In the rows, zero is written as 128.
One turn or mirror swaps these rows in pairs. Which row does each one swap with?
tomil: [139 117 108 158 170 157 133 146 142 144 151 110 151 144 152 109 135 129
 119]
bib: [132 122 152 138  77 129 118 147 132  90 149 168 106  95 114 118 128 126
  80]
gedu: [146 118 146 142  90 140 140 131 141 101 146 158 102  95 104 172 127 129
  81]
vetom: [124 128 147 127 111  91 124 124 138  84 110 170 149 121 106 133 134 150
 115]
gava: [155 124 112 171 143 168 113 111 128 108 127 101 162 145 151 109 136 106
 135]
tife: [135 120 151 137  77 132 106 136 129  92 148 164 110 110 115 150 130 100
  76]
zuki: [130 123 127 133 158 116 129 118 143 103 102 141 170 137 116 120 141 154
 149]
rek: [128 125 143 146  90 115 125 156 136 110 163 161 117 114 134 131 121 122
  61]
rozuz: [144 113 112 152 169 177 127 136 140 129 136 111 146 129 135  92 145 135
 146]
Banu: [148 111 111 150 168 181 115 125 137 131 135 106 152 143 135 123 147 108
 141]
gilu: [157 111 113 152 168 180 147 122 147 133 134 110 136 124 121 151 140 137
 138]
mogi: [144 131 145 160  68 129 107 120 121  75 138 148 130 117 134 129 125  99
  80]
Felom: [134  90 119 130 148 177 134  90 140 139 124 129 132 146 105  87 143 127
 129]
kudil: [126  96 146 120  84 144 129  98 134 111 134 169 103 122  90 105 131 121
  83]

gedu swaps with gilu
tife swaps with Banu
vetom swaps with zuki
bib swaps with rozuz

One turn or mirror swaps these rows in pairs. Which row does each one swap with?
mola: [144 150 149 111 105 126 156  99 115 161 134 134 112  86 127  95 159 113
 173 106 105 152 123 143 110 149 122 110 129 127 162 148 114 132 164 139
 100 153 161 170 161 122 126 135 150 148 127 131 133 160 108 145 125 117]
ruf: [146  98 130 106 148 113 106 159 111 128 120 136 155 137 105 137 112 125
  90 143 160 120 178 150 141 121 144 129 139 156  77 113 132 123 110 118
 130 141 131  61 123 143  87 135 133 131 111 160 113 124 123 168 147 141]
gugig: [ 86 105 164  87 118 143 119 156 111 144 142 114 117 117  97 104 128 130
 126 111 114 101 108 105 110 157  73 105 111 138 130 122 147 110  84  92
 122 122 142 113 106 140 101 140 135 143 113 140 122 131 145 156 167 124]
lopu: [117 136 119 136 114 123 149 105  86 137  87 156 127 104 134 147 128 124
 142 116 143 173 148 115 152 112 110 134 160 136 167 120 111 148 110 150
 109 169  86 169 162 166 132 127 162 136 120 120 162 132 121 151 139 141]
Tak: [131 103 102 139 142 114  97 117  87 131 109 166 148 143 119 174 105 118
  82 157 153 144 122 126 155 118 120 157 159 145 109 113 120 132  92 120
 121 152 111 125 144 141 100 111 149 134 119 129 117 103 159 122 162 153]
tez: [131  94 125 101 155  97 120 133 114 142 113 147 152 146 106 159 171 127
  88 161 163 115 149 147 150 109 132 146 143 168 106 108 134 118  92  99
 137 134 137 134 128 131 105 147 136 138 107 157 123 109 128 166 152 152]
zona: [119  96 136 114 160 124 214 117 147 139 130 119 121 125 104 116 129 133
 115 145 118 138 160 142 119 149 111 107 117 161 120 116 135 112  94 102
 125 145 154  87 129  90 118 165 150 142 117 142 118 110 145 156 139 121]
veka: [150 140 157 116 102 155 117 124 117 147 153 127  98  94 120 100 109 114
 170 105  88 157 107 132 104 178 116 103 118 120 134 150 125 124 120 112
  98 126 119 142 144 118 115 118 156 141 132 124 118 147 161 108 133 107]
vepof: [141 156 138 134 115 146 140  65 107 148 138 131 120  82 130  95 122 111
 169  87  91 150 125 142 104 163 129 107 135 110 156 148 103 133 141 156
  94 140 138 144 156 150 118 115 148 145 131 126 128 168 129 142 144 115]
sifoz: [106 144 155 180 114 150 149 102 124 163 134 124 116 101 125 107 111 110
 133 112 108 139 129 165 119 156 146 102 127 118 137 145 114 130 126 138
 107 122 148 183 163 120 120 142 175 151 136 100  79 134 120 150 111 117]
mafu: [131 141 146 144 118 122  91 139 103 148 115 129 123  92 125 102  72 112
 169 105  99 136 104 114 115 141 102 121 139 117 119 131 104 140 174 142
  88 173 127 101 164 160 111 114 150 129 131 104 138 127 107 143 140 122]
Bepev: [117 138 170 122 121 144 139 135 139 159 152 108 118  90 121 106 128 117
 179  95  89 138 145 133 102 156 139  95 111 112 121 141 130 115 142 121
 105 114 124 154 131  97 114 149 134 154 136 138 128 162 103 155 127 106]
Maf: [156 152 142 123 108 134 140 120 102 144 130 133 127  81 129  91 101 107
 159  97 115 156 152 146 110 148 133 105 138 117 130 146 109 141 182 164
  95 172 153  98 159 137 106 119 147 139 128 134 123 165 102 148 128 116]
geg: [ 78 127 117 132 115 119 136 104  67 141 104 151 140 111 120 132 110 117
 107 113 135 131  96  91 133 123  66 135 151 122 161 119 119 140 134 148
 109 185 160 138 143 159 105 115 142 143 119 115 132 128 121 148 178 142]
mun: [102 152 114 145 119 115 142  82  87 153 108 157 131  86 144 127 126 111
 159 104 122 160 125 126 127 131 112 128 155 116 155 137 102 154 175 153
 100 163 152 163 163 147 109 106 153 148 131 115 137 147 117 127 135 124]
midur: [138 101 123 121 145 116 113 115 108 142 110 156 173 143 112 158 144 122
  75 140 162 128 142 156 154 108 131 146 147 144  85 107 131 121  92 120
 133 142 132  60 133 136  95 131 136 134 113 129 123 116 147 149 147 142]
Mes: [115 102  92 139 156 102  94 108 110 134  96 144 159 142 120 159 123 130
  80 149 151 124 152 145 158 113 121 148 155 147  76 109 120 129 110 123
 131 160 136 142 132 136 103 151 142 133 117 111 140 113 111 151 173 156]
viv: [ 94 108 136 178 146 129 126 122 119 153 118 137 144 141 114 151 118 119
  73 147 148 119 146 167 147 124 152 127 139 144 103 116 125 123  81 114
 132 114 133 160 144 129 106 150 165 143 123 113  73 101 131 164 127 142]
lerov: [126 114 161  93 117 144 132 155 128 140 120 124 109 114 111 128 144 136
 155 116 128 143 159 128 134 143 117 106 124 153 135 120 139 120  60  93
 125 108  68 142 125 149 126 152 154 136 114 142 153 129 145 160 130 127]
ralun: [128  95 118 121 163 121 102 102 111 130 120 141 156 146 107 155 134 124
  83 140 147 110 154 147 143 125 140 139 145 154 100 106 126 118  63 111
 134 113 111 103 120 160  97 129 133 137 110 154 116 117 149 165 167 149]
bidur: [154 151 158 118  98 151 144  95 118 160 138 133 130  88 127  92 137 112
 165  87 102 156 118 155 109 156 121 104 125 107 131 146 118 127 151 145
 101 146 150  91 156 120 113 125 148 141 132 110 130 165 135 129 120 105]
nik: [133 141 146 118 113 146 116 112 137 152 141 105 108  93 122  83 124 126
 172  97  84 140 134 151 106 174 115  93 115 120 103 149 123 121 143 122
 106 135 146 159 138 113 122 155 150 141 132 104 143 160 109 137 143 112]
bomi: [ 96 108 111 152 159  98 123 118 101 143 102 152 170 134 124 182 123 119
  89 145 155 132 158 125 157  92 141 155 155 135 100 105 121 130 123 138
 125 150 120 142 138 123  99 139 128 146 125 139 128 118  99 167 159 151]
gesof: [155 143 169 111 106 137 170 111 115 152 135 118 124  86 121 104 127 121
 171 100  92 134 115 130 108 173 116 105 127 123 156 140 122 124 159 129
 104 135 173 141 132 108 111 123 140 145 138 157 104 157 111 150 127 116]
rav: [139  96 126 120 149 100 141 120  99 135 101 146 170 142 111 173 131 128
  82 154 153 111 136 130 156 119 123 152 156 156 119  99 129 125 110 117
 134 142 157 117 117 128  94 123 128 138 120 173  98 108 119 170 155 157]
dem: [103  95 146  95 152 122 100 154 132 144 131 129 135 131 106 141 149 133
 123 133 136 108 152 141 131 141 128 119 124 159  91 115 144 115  79  71
 137  87 119 117 104 135  93 137 138 142 110 154 121 117 152 150 140 130]
Gegir: [114 119 112 141 153 115 230  82 123 141 112 140 127 110 122 121 117 124
 119 140 121 162 149 135 127 135 106 122 139 145 145 121 116 132 134 144
 112 186 169 106 158 100 122 148 157 144 124 124 125 118 129 149 141 125]
mitor: [126 102 146 124 146 111  62 174 115 138 115 128 139 131 104 131  83 123
 125 136 128 106 122 122 133 128 111 131 133 147  79 109 124 119 116 102
 115 142 108  70 134 161 100 128 139 124 118 126 131  98 125 159 154 139]

mun swaps with dem
gugig swaps with geg
lopu swaps with lerov
rav swaps with gesof
Mes swaps with nik
zona swaps with Gegir
mola swaps with tez
vepof swaps with ralun

One turn or mirror swaps these rows in pairs. Which row does each one swap with?
vop: [137  96 117 100  33 176  94 122 137  87 196 128 147 137 181 117 158 110
 122 132 115 183 125 118 133]
sizem: [107  58 131 151  89 134  76 115 123 170 155 172 192 145 132 130 114 133
 146 126 136 165 133 102 148]
lelem: [154 116  92 125  75 148 138 120 134 105 149 111 196 133 194 139 187 115
 127 149 104 186 139 135 170]
ruk: [102 121 107 166  94 136 112 111 138 160 143 119 163 161 117 114 129 121
 170 139 111 122 143 134 151]
rov: [119 123 130 155 100 138 129  94 131 147 147 133 168 179 113 120 123 137
 155 127 136 128 156 136 157]
dele: [128 125 103 117  71 132  94  83 153 170 149 120 176 157 169 117 141 125
 125 147 109 125 125 146 134]
kimid: [129  75 128 156  94 140  76 134 129 172 148 167 186 129 132 119 137 141
 145 141 150 179 110  88 144]
losed: [114  95  88 175  96 152 116 152 116 147 132 100 171 148 142 113 152 140
 161 136 105 124 150 146 140]
bena: [142 121 124  98  32 158  91 130 136  88 186 135 127 128 149 116 152 124
 129 122 116 193 125 108 142]
Vala: [140 135 118 125  51 140  88 144 139 106 184 123 127 118 112 116 154 146
 140 131 130 198 126  97 142]
tadi: [117  58 101 137  50 175  80 142 129 144 165 127 186 130 194 112 148 107
 118 142  97 168 114 129 122]
Vugud: [141 105 119 163  90 137  88 153 127 153 158 146 166 110 121 117 157 155
 136 144 148 208 107  97 145]
Ves: [145 103 160 124  86 133 148 104 141 103 162 161 208 144 159 153 146 105
 113 130 123 178 157 131 151]
Mos: [154  97 111 124  91 151 151 129 116  78 149 111 188 137 180 132 182 132
 119 130 116 195 149 128 153]
nasu: [135  95 109 146  84 153 146 158 111  70 148 104 176 140 147 133 164 133
 144 118 102 160 176 137 149]
Nog: [101  54 147 122  58 145  98 126 128 105 175 148 177 157 130 126 109 132
 136 100 121 151 167 104 129]

Vugud swaps with Vala
Mos swaps with ruk
kimid swaps with bena

One turn or mirror swaps these rows in pairs. Which row does each one swap with?
kud: [120 149 122 140 148 100 132 135 147 129 158 155 119 134 114 121 173 140
 126 193 124 102 121 120 122 110 151 149 104]
duvus: [136 138 158 106 102  95 118 135 144 148 120 126 128 138 135 116 151 141
  97 110 182 163 127 134 128 123 158  89 141]
Labef: [129 123 117 118  67 130 118 147 100 143 131 128 144 118 131 105  87 131
 126 103 118 156 139 118 152 118 119 114 161]
Gura: [126 133 131  93 185 120 115 101 142 140 139 147 102 114 110 150 124 124
 148 171 119 105 126 150 113 132 106 116 128]
Tibu: [132 120 136 110 173 100 127 119 126 150 119 140 123 133 116 123 118  92
 130 135 108 128 132 148 122 153 139 126 192]
Dakab: [141 134 170 100 121 136 120 127 125 141 148 114 123 117 145 131 164 169
 116  93 132 150 137 133 112 104 157 103 101]
noz: [122 134 115 171 107 110  94 125 125  93 101 140 136 124 113  80 140 163
 121 145 118 153 115 118 116 140 135 123 159]
gasem: [114 127 113 181  88 104 108 155 115 117 122 130 148  96 120  92 108 117
 123 141 127 159 142 108 138 130 152 137 150]
Vigar: [142 121 129 136  81 142 140 145 157 123 151 111 115 104 128 122 166 108
 120 136 188 117 137 123 114 115 136 135 100]
vakig: [134 136 140  95 155 112 115  98 113 132 147 135 108 110 126 136 156 114
 132 145 118 114 123 132 107 111  65 152  91]
zike: [135 136 149 123 142 126 109 144 150 127 135  98 118 135 132 114  76 146
 113 121 187 153 126 127 113 104  91 122 116]
Mif: [139 124 111 119 136 133 131 154 159 131 111 133 109 107 103 119 185 112
 141 153 159 110 133 152 113 162 130 103 133]
gelu: [127 133 125 124 164 120 124 117 136 115 135 128 114 131 120 124 116 133
 145 161  93 127 127 132 111 104  52 147 137]
nutem: [130 122 153 160 108 110 139 112 131 119 161 111 130 128 142 114  95 104
 108 133 135 136 133 106 114  97 146 180 154]
bubi: [125 129 130 149  64 134 113 126 132 119 139 113 136  98 134 109  87 152
 117 128 163 152 133 112 127 115 165 125 144]
fad: [125 134 113 139  72 118 100 142  98 121 103 127 142  91 123  84 132 154
 122 111 132 159 128 121 130 148 141 126 151]
zenet: [126 142 132 134 151 137 120 139 130 121 139 134 123 110 122 119 180 184
 140 144  90 123 132 133 109 123 167 125 108]
ris: [139 127 150  85 126 113 114  94 105 153 168 155 119 139 130 140 142  95
 114 123 129 119 122 124 133 100  96 120  97]
Lamir: [130 126 154 104 175  93 117 112 128 146 139 133 113 119 124 146 129  76
 127 138 132 137 140 139 118 112  73 123 117]
Nis: [120 139  90 126 150 134 113 176 120 153 146 151 129 123  98 110  88 135
 143 162 124 106 128 126 150 141 138 127 121]

Mif swaps with Vigar
Gura swaps with bubi
Labef swaps with gelu
noz swaps with ris

One turn or mirror swaps these rows in pairs. Which row does each one swap with?
Bef: [118 147 122 144 135 167  93 126 120  90  96 135 140 139 132  71 138 125
 127 146 126 107 135 117 111 114 146 122 154 104 121 101 153]
Radu: [177 138 109 152 130 104 113 171 141 141  90 101 124 147  92 114 128 136
 133 122  86 159 146 131 140 109 141 131 142 126 105 118 158]
fisus: [113 134 122 130 132 130 125 127 135 146 157 114 119 145 129 142 110 110
 121 134 208 135 122 114 133 150 100 174 104 151 102 123 115]
Des: [109 136 117 133 125 148 129 110 117  92 146 139 138 143 117 121 136 127
 104 176 189 113 117 126 109 149 111 136 104 130 131 109 127]
Soz: [165 119 119 131 136  74 127 164 136 148 124  94 124 140 116 141 121 132
 128 128 176 136 147 156 145 155  98 152 106 148 122 121 126]
Dazam: [160 132 119 140 107 156 105 132 136 101 100 106 100 149 146  92 163 133
 145 110 116 107 115 160 115  94 149 131 146 102 141 122 143]
lavov: [109 138 113 134 112 129 106 130 146 150 139 111  89 125 150 164 136 132
  88 142 163 130 134 123 111 150  88 141 108 177 122 131 145]
mib: [129 130 125 138 158 143  69 138 140 150 124 113 123 120 160 108 132 107
 128  86  96 138 166 116 126 142 104 130 162 138 144 141 144]
moku: [103 134 126 147 121 154 132 122 132 143 138 136 140 109  95 186 134 143
 108 124 125 165 140 123 142 146 137 105  92 151 119 143 111]
Sika: [150 129 108 130  97 140 147 125 118  99 140 103 102 144 117 142 156 124
 119 136 171 122  91 160 104 128 128 158 101 139 148 125 117]
Zazuv: [142 143 108 130 135 153 124 160 129 131  73 140 133 126 119 118 119 108
 176 110 110 122 109 105 147 106 142 118 154  79 108 123 118]
gamoz: [117 160 132 129 125 141 148 137 127 143 127 146 148 130  78 188 127 140
 132 116 148 152 122 122 159 133 126 123  97 130 120 134 100]
luzo: [124 134 105 167 140 143  88 137 146 124  90 134 119 133 134 118 125 130
 153 125  94 145 150 103 122  99 161 100 139  94  92 126 155]
Potim: [131 124 143 134 156 165  92 129 147 157 122 119 145 115 151  98 119 101
 142  76 115 132 156 118 154 148 120 143 165 128 130 129 111]

mib swaps with gamoz
luzo swaps with fisus
Des swaps with Bef

One turn or mirror swaps these rows in pairs. Which row does each one swap with?
ruvor: [134  86 151 130 133 121 109 122 102 146 137 160 115 109 136 125]
suvip: [146 123 135 138 102 130 113 121 120 134 148 174 151 129 103  95]
tuf: [149  94 119 121 167 122 150 124 135  91 137 111 136 136 173 148]
Bon: [114 152 113 152  96 132 144 124 136 129 149 135 171 166 104 115]
teke: [130  77 109 142 162 114 124 132 129 113 142 114 113 121 160 165]
Kibe: [ 82 119 144 115 118 120 154 130 130 147 136 113 119 146 149 157]
Likas: [108  89 143 154 127 112 141 121 122 152 143 120 108 143 160 165]
ludet: [163 128 103 127 138 129 157 120 152  78 147 124 171 157 142 117]
Puda: [161 148  75 133 136 134 147 131 165  99 145 125 148 149 113 117]
tipo: [104 105 139 137 161 112  96 146 118 144 146 167 132 137 160 144]
sokot: [119 143 120 144 129 121 101 144 137 132 156 181 171 158 124 112]
dol: [126 137 123 163  85 126 147 117 147 131 160 137 156 173 115 124]
Bafi: [123  83 119 123 153 114 145 122 120 126 124 106 101 136 158 159]
Sasa: [128 152 118 141 120 114 110 135 128 126 163 172 160 132 101  97]
revo: [114 107 143 122 164 114  99 134 116 136 142 138 106  96 135 145]
Gib: [146 130  89 129 136 134 172 145 158  92 145 132 145 156  95 128]
dup: [143 104  96 125 175 121 139 134 142 114 130 108 101 124 153 153]
zezul: [145 139  92 136 102 128 152 117 151 102 141 126 158 169 103 110]
geli: [140 154 123 144 113 129 131 128 134 110 158 161 172 135  88 110]
gaz: [153 132  84 154 112 127 132 128 158  93 158 135 171 155 109 119]
las: [131  92 110 121 171 125 166 147 139 105 133 118 105 133 131 162]
dabu: [ 95 151 130 120  91 128 158 126 145 136 146 123 151 165 122 132]
tona: [132 158 120 134 118 127 108 132 142 120 158 158 159 125  87 101]
Gefed: [117  96 151 131 165 114 122 132 105 132 137 141 112 100 142 159]
pafon: [ 92  97 138 141 145 116 136 130 109 148 131 115 116 133 153 164]
pere: [128  92 118 128 179 114 142 123 120 123 139 112 105 121 151 165]
zez: [111 107 140 131 161 101 105 139 106 142 147 155 112 105 144 139]
memas: [153 148  90 140 127 130 148 120 153 103 158 134 166 159  94 114]

zezul swaps with Bafi
ludet swaps with tuf
gaz swaps with teke
Bon swaps with pafon
Gib swaps with las

